(in the rows, 128 means zero)
The rows of T fall into 3 groups, which share some directions, and each row is roughly a mix of its group's hidden directions.
T, 145 rows:
[[ 88  97 150  60 110 119 152 149 141 111  99 158 166 120]
 [149 109 103 142 130 105 168 155  91 143 172 168 179 152]
 [163 113  93 147 130 116 154 163  88 161 165 154 180 146]
 [ 91 105 143  96 142  61  85 102 164 140 133 152 149 133]
 [155 167 100 189 130 124 119 134 125 148 160  96  81 163]
 [102 159  97  81 156 154 100  79 113 158 123 100 113  92]
 [111 128 119 112  63 160 107 120 121 132  81 188 122 106]
 [185 155 117 117  85 143 167 140  95 100 131 154 107 172]
 [161 120 154 163 128 162 118 103  81 160 149  83 120  82]
 [133 134 118 124 194 125 167 153 140 149 163  74 153 158]
 [158  99  98 162 108 171 173 123 114 165 169 127  95 108]
 [121 127 135  66 143 116 119 105 130  66  97 152 122 178]
 [ 94 169 151 144 131 161 109 122 151  93  76  83  99 108]
 [ 85 127 105  90 197 116  94 103 123 117  87 140 144 140]
 [152 134 129 119  77 160 124  95 103 125 111 170  64 103]
 [134 140  89 125 130 156 176 134  92 105 123 190  89 157]
 [ 95  82 163  82 132 170 126 141 148 123  89 148 150  89]
 [183 156 121 182 104 164 149 140  69 132 121 131 119 121]
 [ 81 152 150 118 147 146 107 112 175  95  83  88 100 108]
 [161 119  89 118 127 108 171 150  95 154 182 165 153 151]
 [111  93 156  53 126 158 143 147 150 114 108 155 164 110]
 [170 112  98 149 120 112 170 158  95 144 179 167 152 149]
 [174 165 112 109  98 143 171 143  84 115 139 153 121 180]
 [147 143 128 134  95 154 145 111  70 127  85 177  86 105]
 [138 152 123 128 104 181 182 187  88 114 143 134 115 139]
 [ 83  99 133 142 165 114  88 119 163 154 107  99 135  71]
 [ 87 139 152  63  96  96 101  97 160 107 113 134 102 133]
 [166 149 108 193 142 169 154 152  84 137 122 103 150 121]
 [110 150 147  97 149 108  75 109 134  62 125 110 126 172]
 [ 77 105 133 139 165 111  75 115 161 151 120  95 130  82]
 [121 125 134 122 204 108 136 112 148 125 143  56 147 123]
 [120 127  64 119 166 136 146 159 133 125  96 165  70 135]
 [ 95 125 130 153 175  84  86 140 132 162 121 114 150  73]
 [154 156 156 126 182 139 154 103 116 131 119  52 115 130]
 [ 90 176 136  91 133 155 140 118 169 103  89  89  91 124]
 [171 162 105 185 110 108 118 135 129 129 189 118  94 143]
 [164 105  97 197 112 147 139 167 107 143 136 154 169 122]
 [ 93 151 106 131 186 132 152 169 157 127 129  83 172 142]
 [100 115 150 102 152  75  99 131 183 106 156 120 162 160]
 [158  91 102 134 132  85 145 146 106 146 189 169 158 144]
 [148 118 101 121 147 128 189 152 103 116 130 197  93 142]
 [135 149 106 128 107 168 173 207 117 115 143 113 142 152]
 [132  94 124 150  67 148 104 136 148 124 131 190  81 121]
 [159 106 143 187  97  96 146 165 138 110 153 150 161 165]
 [163 138 125 205 116 171 153 167  99 127 108 140 138 123]
 [155 155 105  91 109 157 173 135  93 110 117 159 103 183]
 [175 168 116 124  97 166 171 140  81 106 108 145 129 161]
 [174 161 134 196 109 124  91 111 124 123 135 130  77 144]
 [141 125 164 141  98  97  75 114 157 139 147  67 160 109]
 [161  97  97 151 127  99 138 163 102 152 182 169 160 147]
 [109  91 157 144 140  60  93  93 168 122 113 138 117 102]
 [167 119  90 125 127 116 170 149  86 160 173 155 168 147]
 [108 141 103 120 183 101 160 157 155 124 157  84 175 146]
 [180 147 126 195  96 122 120 125 111 120 160 141  86 158]
 [149 141  88 139  57 127 132 159 100 133 143 186 133 134]
 [108 165 105  54 125 138 132 123 108 104 121 120  86  84]
 [152 170  99 193 113 126 105 106 102 151 161 113  90 146]
 [110 109  97 105 166 146 173 130 120 114 109 197  92 143]
 [103 107 102  95 189  84 133 137 148 113 143 175 114 158]
 [164 137 143 141 103  80 122 151 143 136 176  83 182 135]
 [148 103 148 153 117  92 145 181 177 116 147 137 165 172]
 [ 87 110 136 152 175 115  73 119 154 149 128  90 139  83]
 [ 90 109 150 137 144  72  70 121 164 147 125 122 139  84]
 [157 145 119 146 148 178  96 143 140 123  74  74  98 112]
 [122 135 105 116 178 105 167 146 127 142 174  82 170 160]
 [136 170 144 111 125 121  96 117 145  73 105 157 147 193]
 [106 108 159  71 119 160 127 155 147 104  83 151 168  99]
 [169  97 108 147 127 110 139 129  71 162 181 147 162 144]
 [103  89 164  88 119 149 138 151 136 100  84 156 173  97]
 [ 94 101 164 162 157 105  79 122 172 133 131 111 130  79]
 [153  98 141 132  65 142 105  92 102 134 120 179  88 112]
 [104 105  90 100 148  43 147 111 134 120 148 105 142 129]
 [174 143 107 200 121 115 129 125 113 137 178 116 103 160]
 [111 131 103 106 152 152 151 117 103  66 122 172  85 166]
 [ 86 147 104  61 152 152 120  98 108 138  86 102 121 103]
 [168 157 103 199 127 114 100 114 119 127 156 100  83 134]
 [ 94 142 158 120 113 163 111 107 176 104  68 110  93 110]
 [178 120 125 189  96 173 133 134  78 143 115 148 127 115]
 [151 165  99 193 146 102 127 124 117 142 159  89  89 151]
 [169 100 103 160 133 124 139 151  80 167 176 147 163 147]
 [161 157  98  96  96 147 153 111  84 122 115 171 106 175]
 [132 162 100 119 102 183 163 189  98 123 144 117 157 140]
 [134 102 158 133 137  61  90  85 182 135 132 145 128 135]
 [161 126 137 216 127 158 121 128  82 120 123 105 130 113]
 [159 100  94 142 140 110 158 154  97 159 187 151 163 149]
 [ 77 138 155  99 137  67  91 114 161  91 125 103 137 131]
 [144 141 131 157  72 149 115 118  74 114  97 181 110 104]
 [107 152 161 122 108 107  60 109 149 120 131  72 162 138]
 [157 129 119 184 132  78  98 106 161 146 179 116 105 140]
 [100  95 144 108 150  85  90  70 166 158 127 137 145 108]
 [163 140 135 146  96 189 159 153  98 144 157 156 139 172]
 [150 146 161 149  84  98  99 147 162 132 147  76 175 122]
 [ 90  99 133 157 167  98  84 123 160 157 133 110 141  74]
 [116 130 154 156  97 203 116 177 148 164 134 146 121 131]
 [ 87  92 125  70 158  88 120  81 147 144 108 126 151 114]
 [ 82  75 154 142 151  88 123 130 177 128 164 131 136  94]
 [ 85 145 124  94 181 128 168 128 147 127 141  70 154 153]
 [151 111 132 154 106  93 132 182 180 116 154 129 165 170]
 [ 89 150 118  68 152 161 107 107 126 139 101 108  99  77]
 [ 91 151 150 115 119 162 109 109 170  99  78 105  80 108]
 [156 104 121 145  64 140 107 123 108 132 118 199 111 106]
 [161 144 137 191 112 185 132 140  91 134  83 131 130 110]
 [160 154 106 185 127 109 103  99 123 147 166 111  73 148]
 [ 79 121 141  67 156  99 102 107 181 125 130  96 123 134]
 [141  90 141 145  85 107  74 126 131 122 116 196 113 105]
 [161 118 113 166 150 191 192 120 100 143 126 112 129 117]
 [ 75 159 131  59 156  86 120 125 160 110 124 114 132 135]
 [175 160 103 104  79 146 160 129  88 106 125 143 113 174]
 [144 103 147 174 122 121 186 176 124 130 153 144 147 178]
 [ 90 156 106  90 151 145 109  94 110 144 110 103  74  85]
 [ 62  99 147 130 160  97  84 103 168 136 131 124 146  99]
 [130 161 111 129 158 174 153 143  89 102 113 165  73 158]
 [134 127 122 165  47 124 144 143 141  84 119 175 125 125]
 [ 62 142 128 107 181 146  83 107 140 117 100 104 150 141]
 [ 86 138 143  89 148 128  81 116 165  88  75 112 135 149]
 [130 124 126 154  91 188 180 137  90 147 120 124  97  88]
 [126 140 126 168 123 199 153 135  85 147 119 114  88  92]
 [ 82 146 136 100 181 155  93 126 124 174 130  87 102 143]
 [164 116 166 148  81 132 128 133 143 151 153  62 157 100]
 [ 90  89 147 148 156  98  96 127 177 159 137 113 136  77]
 [ 98  84 145  89 155  88  99  89 171 127 100 130 134  99]
 [101 102 120 201 108 167 153 120 152 102 163 142 127  98]
 [106 173  83  84 137 147  95  89 104 143 122 100 106  94]
 [106  95 131  80 156  72 111  64 144 131 114 133 138 111]
 [118 136 155 163  87 174 120  92  91  97 145 136  75 117]
 [ 99 106 146  44 130 135 145 142 149 120 104 150 174 120]
 [152 128 139 175 118 115 130 173 156 126 115 121 180 191]
 [109 106 158  53 118 140 132 127 146 118  96 164 177 120]
 [178 161 118 194 122 121 107 102 116 143 168 126 100 155]
 [169  94 170 180 143 146 167 142 136 152 167 145 141 101]
 [142  92 154 201 100  89 129 144 146 129 152 156 149 151]
 [105  89 170  89 107 147 156 154 125 102  84 171 157 122]
 [117 184 109  51 145 135 133  92 101 128 128 123 109 105]
 [112 111 115 138 186 118 137 123 134 138 173  57 156 145]
 [155 146 131 140 116  67  94 120 115 140 167 102 192 132]
 [180 142 138 197 120 104 135 144 136 129 159 131 136 183]
 [ 95 135 177 106 129  72  83 113 166  91 114 114 116 134]
 [ 97 141 167 110 123 138  99  93 171 100  84  91  90 110]
 [ 92 115 145 175 171 134  94 137 145 153 116 102 122  64]
 [ 89 111 148 152 171 105  70 118 159 138 118 100 137  81]
 [ 80  99 142 136 146  90  73 105 159 135 113 111 135  77]
 [ 95 104 151 167 162 114  73 112 157 144 134 102 126  76]
 [157 143 153 114 110 210 155 174 114 118 125 151 125 140]
 [158  89 130 148  73 137 135 139 156 122 134 193  86 127]
 [127 106 146 146 127  59  85  65 153 136 130 149 117 121]]

One row of each group comes first, with its name. Which group is each row after those in?
[ 95 110 137  66 136  61 109 112 161 117 153 150 128 140] : B
[ 80  93 154 140 167 101  85 113 173 144 136 109 146  92] : J
[120 167 115  67 138 160 106 102 112 112 102 116  88  81] : C

[120 136 115  94 133  94 146 147 156  88 109 192 137 179] : J
[104 152 139 132 184 121 109 127 136 127 110  49 165 126] : B
[169 130 139 156  92 171 191 152 110  83 141 134 120 134] : J
[167 106 133 187 107  93 158 155 124 111 155 142 140 179] : C
[137 146 105 207 140 114  92 120 137 155 152  91  92 128] : C
[133 152 112 148 128 183 181 186  87 126 148 111 123 132] : C
[ 57 120  90  79 107 126 146 100 133 111 126 149 166 115] : B
[105  94 114 132 147  47 115  91 156 145 156 120 151 121] : C
[121 130 155 152  93 194 155 190 111 129 127 153 108 122] : C
[137  76  94 100 124  98 150 101 151 111 169 170  99 157] : J
[153  90 101 140 135  95 146 155 108 155 183 164 170 151] : B
